[[106  99 116 101 130 124 112 126 138 111 140 105 133]
 [134 124 125 134 120 125 126 123 114 132 125 123 126]
 [132 128 133 132 135 133 132 134 136 132 138 131 136]]
:
[[106  99 116 101 130 124 112 126 138 111 140 105 133]
 [132 128 133 132 135 133 132 134 136 132 138 131 136]
 [134 124 125 134 120 125 126 123 114 132 125 123 126]]

[[126 138]
 [152 141]
 [120 128]]
:
[[120 128]
 [126 138]
 [152 141]]

[[107 104 127 135 123 120 105 126]
 [149 152 129 121 133 136 151 130]
 [100 130 145 138 119 126 107 131]]
:
[[100 130 145 138 119 126 107 131]
 [107 104 127 135 123 120 105 126]
 [149 152 129 121 133 136 151 130]]

[[136 125 106]
 [151 124 129]
 [127 129 143]
 [124 126 134]
 [130 126 142]
 [141 128 110]
 [120 137 125]
 [128 131 114]]
:
[[120 137 125]
 [124 126 134]
 [127 129 143]
 [128 131 114]
 [130 126 142]
 [136 125 106]
 [141 128 110]
 [151 124 129]]

[[131 131 127 125 127 128 126 128 126 126 129 150 126]
 [130 128 124 132 128 129 130 128 126 127 129 132 127]
 [124 131 127 125 130 131 131 127 131 126 126 150 132]
 [128 129 127 133 128 128 132 128 125 125 129 140 132]]
:
[[124 131 127 125 130 131 131 127 131 126 126 150 132]
 [128 129 127 133 128 128 132 128 125 125 129 140 132]
 [130 128 124 132 128 129 130 128 126 127 129 132 127]
 [131 131 127 125 127 128 126 128 126 126 129 150 126]]

[[118 148 111 108 129 126 150 110 121 126 117 108 130]
 [138 131 119 119 129 120 126 127 124 132 125 130 128]
 [131 109 141 148 127 134 111 146 139 128 142 144 124]
 [137 126 129 130 128 123 124 130 126 130 130 132 130]
 [135 125 131 134 129 125 123 130 128 129 130 132 129]]
:
[[118 148 111 108 129 126 150 110 121 126 117 108 130]
 [131 109 141 148 127 134 111 146 139 128 142 144 124]
 [135 125 131 134 129 125 123 130 128 129 130 132 129]
 [137 126 129 130 128 123 124 130 126 130 130 132 130]
 [138 131 119 119 129 120 126 127 124 132 125 130 128]]

[[131 121 127 124 155]
 [130 126 130 129 153]]
:
[[130 126 130 129 153]
 [131 121 127 124 155]]

[[139 136 110 149 150 123 121 114 121 101 145 134 132 132]
 [112 132 142 121 157 141 119 128 146 131 129 154 116 138]]
:
[[112 132 142 121 157 141 119 128 146 131 129 154 116 138]
 [139 136 110 149 150 123 121 114 121 101 145 134 132 132]]
---
[[125 132 124 130 130 126 129 107 132 107 148 146]
 [138 132 138 132 132 137 132 121 132 122 115 116]
 [128 135 128 134 134 128 133 107 136 108 137 136]
 [138 123 138 123 123 130 123 118 122 119 130 130]
 [145 110 145 112 112 129 113 129 108 130 128 128]]
:
[[128 128 130 108 129 113 129 112 112 145 110 145]
 [130 130 119 122 118 123 130 123 123 138 123 138]
 [136 137 108 136 107 133 128 134 134 128 135 128]
 [116 115 122 132 121 132 137 132 132 138 132 138]
 [146 148 107 132 107 129 126 130 130 124 132 125]]

[[156 129 138]
 [130 116 118]
 [136 142 105]
 [151 132 139]
 [144 113 124]
 [132 117 138]
 [128 114 137]
 [149 127 136]
 [127 115 136]
 [148 128 138]
 [150 128 137]
 [147 135 137]]
:
[[137 135 147]
 [137 128 150]
 [138 128 148]
 [136 115 127]
 [136 127 149]
 [137 114 128]
 [138 117 132]
 [124 113 144]
 [139 132 151]
 [105 142 136]
 [118 116 130]
 [138 129 156]]

[[124 135 134 143 119 127]
 [119 120 157 136 126 127]
 [131 125 130 128 127 126]
 [127 129 128 127 129 127]
 [124 136 122 133 124 118]
 [122 127 134 135 126 125]
 [129 126 129 124 128 124]
 [131 127 130 128 131 126]
 [109 110 153 142 126 133]]
:
[[133 126 142 153 110 109]
 [126 131 128 130 127 131]
 [124 128 124 129 126 129]
 [125 126 135 134 127 122]
 [118 124 133 122 136 124]
 [127 129 127 128 129 127]
 [126 127 128 130 125 131]
 [127 126 136 157 120 119]
 [127 119 143 134 135 124]]

[[134 136 119 132]
 [125 149 143 118]
 [116 150 120 121]]
:
[[121 120 150 116]
 [118 143 149 125]
 [132 119 136 134]]

[[129 125 128 133 131]
 [130 149 128 128 155]
 [128 124 135 130 122]
 [134 126 133 130 131]
 [130 130 132 131 141]
 [130 130 128 131 119]
 [128 119 128 144 136]
 [128 134 128 118 139]
 [133 128 128 124 131]
 [130 128 134 133 140]]
:
[[140 133 134 128 130]
 [131 124 128 128 133]
 [139 118 128 134 128]
 [136 144 128 119 128]
 [119 131 128 130 130]
 [141 131 132 130 130]
 [131 130 133 126 134]
 [122 130 135 124 128]
 [155 128 128 149 130]
 [131 133 128 125 129]]

[[152 129 119]
 [122 144 141]
 [117 137 102]
 [136 136 111]
 [104 143 116]]
:
[[116 143 104]
 [111 136 136]
 [102 137 117]
 [141 144 122]
 [119 129 152]]
